In the rows, zero is written as 128.
The rows of R fall into 3 groups, and each row is roughly a mix of its group's hidden directions.
R (73 x 14):
[[127 110 167 136 144 120 130 108 100 136 107 185 123 120]
 [ 96 152 136 156 110 106 105 162 135 105 137  97 107 143]
 [141 148 167 133  97 108 116 109 160 158 153 121 103 136]
 [124 138  79 100 148 120 131 142 147 118 132  78 130 111]
 [133 114 142 102  96  79 141  98 122 126 162 125 110 114]
 [106 108  83 113 129 137 121 171 145 108 130 116 146 160]
 [133 125 153 136  83  87 125 101 137 112 169 121 123 132]
 [154 151 100 108  91 155 129 126 142 124 152  86 113 134]
 [142 111 136 147 151 159 104 137 112 144 117 177 132  94]
 [154 148 116  88  77 153 117 122 142 124 148 120 118 146]
 [143 143 140 150 111  97 115  90 156 101 158 103 143 119]
 [128 122 150 142 176 111 105 112 166 140 108 158 144 127]
 [115  96  93 116 142 128 123 144  95  80 119 150 141 115]
 [108 129 160 101 132  70 134 106 151 143 122 140 134 142]
 [133 108 105 147 153 170 115 147  95 101 109 153 126 111]
 [134 122 126 119 168 166 139 133 107 156  88 160 131 117]
 [110 105  87  96 171 135 131 156 127 124 101 137 138 125]
 [119 135 180 140  98 104 128 121 143 165 143 148 147 144]
 [112 121 149 151 180  87 130 115 156 145 115 126 139 120]
 [147 158 116 138 128 188 135 146 129 159 117 103 128 132]
 [138 151 109  97 113 111 142 114 156 129 147  74 112 136]
 [165 141 108 148 121 180 123 126 116 132 140 112 139  90]
 [144 118  92 115 136 175 112 141 101  93 114 147 117 120]
 [147 165 130 128  99 154 147 116 149 151 137  88 136 156]
 [135 129 160 181 104 155 119 140 125 157 144 145 149 128]
 [107 123  84 121 159 116 148 142 126  97 114  85 136 132]
 [145 125 120  87 118 145 161 123 104 174 129 124 102 109]
 [139 142  92 133 119 142 146 135 127 122 147  63 112 119]
 [111 116 122 150 194 116 120 145 139 143 107 125 121 103]
 [116 124 109 149 176 100 125 137 139 124 128  91 113  91]
 [122 141 110 136 120  92 113 123 160  91 154  83 137 125]
 [122 142  97 137 170 167 117 156 141 123  96 115 149 130]
 [131 127 164 133  82  89 131 105 120 126 162 130 105 127]
 [114 110 167 123 116  81 110 120 123 126 137 172 107 125]
 [ 98 135 142 120 154  94 146 132 159 149 107 111 122 169]
 [123 138 133 119 113  89 116 121 175 125 152  97 101 153]
 [142 142 108 126  94 118 129 119 157 116 167  77 136 131]
 [122 134  98  91 147  96 148 117 138 110 126  83 107 126]
 [ 95 112 152 144 169  78 142 124 125 136 110 140 137 122]
 [137 152 146 142 111 113 132 115 173 162 154  89 134 135]
 [113 124 129  65 109  95 137 119 111 109 118 148 117 145]
 [157 119 113 127 122 170  83 137 163 130 141 155 120 133]
 [120 126 101 112 122  99 113 132 167  97 149  93 108 151]
 [143 118  97 107 123 173 111 140  99  94 116 156 119 125]
 [132 153  95 124 150 175 132 159 134 147 108  95 130 126]
 [136 108 122 144 154 157 115 139  95 129 114 167 139  86]
 [124  96 125 134 162 139 100 145 118 123 111 182 128 105]
 [129  92 115  89  90  97 144 118 128 126 165 133 124 139]
 [128 110  70  92 141 143 137 148 147 123 131 107 150 136]
 [127 132 153 152 165 148 141 131 111 172  97 149 140 108]
 [145 149 144 140  70 151 127 131 137 154 160 114 135 140]
 [123  98 151 127 151  97 123 100 116 112 115 181 140 119]
 [ 93 103 108 115 155  79 129 139 122  90 121 123 120 127]
 [138 136 153 138  73 104 131 106 132 127 170 113 113 134]
 [111 113 105 115 184 138 124 148 122 122  86 149 141 121]
 [144 122 117 131 123 181 136 132  85 124 112 157 157 114]
 [140 131 123 129 112 169 152 124  74 123 116 143 160 113]
 [152 133 164 133 103  99 135  77 123 133 152 133 119 107]
 [128 166 119 166 136 144 105 138 156 108 126  86 146 134]
 [124 139 108 135 136 186 128 171 126 148 106 122 130 150]
 [134 154 106 136 148 146 146 133 158 146 122  69 133 141]
 [156 134 104 141  95 188 116 144 114 120 143 120 124 124]
 [118 103 140 118 107 107 125 123  82  99 131 174 130 109]
 [126 161 123 150 100 121 115 137 152 113 154  73 123 133]
 [148 152 108  88 102 124 132 113 157 126 148  85 114 140]
 [111  96 125 128 157 126 123 142  91 111 105 175 138 108]
 [106  97  95 115 153  97 109 145 134  82 130 132 116 125]
 [113 119 149 193 128 130 144 148 103 150 138 119 141 112]
 [ 98 129 157 128 148 107 167 125  96 147  94 143 145 136]
 [148 145 158 139  80 111 134  98 130 137 165 110 112 122]
 [135 142 120 128 102  98 119 116 154 112 165  80 104 123]
 [139 133  81 123 116 155 144 130 106  91 136  89 145 117]
 [149 152 135 140  78 149 129 127 147 152 163  98 130 137]]
One row of each group comes first, with its name. Which group is each row after those in?
[128 143  96 100 106 124 141 145 137 138 152  73 107 122] : (2)
[122 133 180 134  96 113 121 120 140 160 136 164 147 145] : (15)
[ 96 101 135 126 172 104 131 142 111 126  95 165 133 127] : (25)

[153 140  84  90 109 162 120 128 128 101 134 108 108 131] : (15)
[157 151 120 146  93 165 122 129 151 146 158  94 129 130] : (15)
[129 127 157 121  74 109 141 121 109 147 158 128  92 134] : (2)
[129 142 137 143  85  97 119 118 148 107 169  93 123 135] : (2)
[143 144 123 115 108 147 115 129 181 142 139 112 122 176] : (25)
[103 111 122 117 110 121 152 148  64 106 120 141 120 125] : (15)
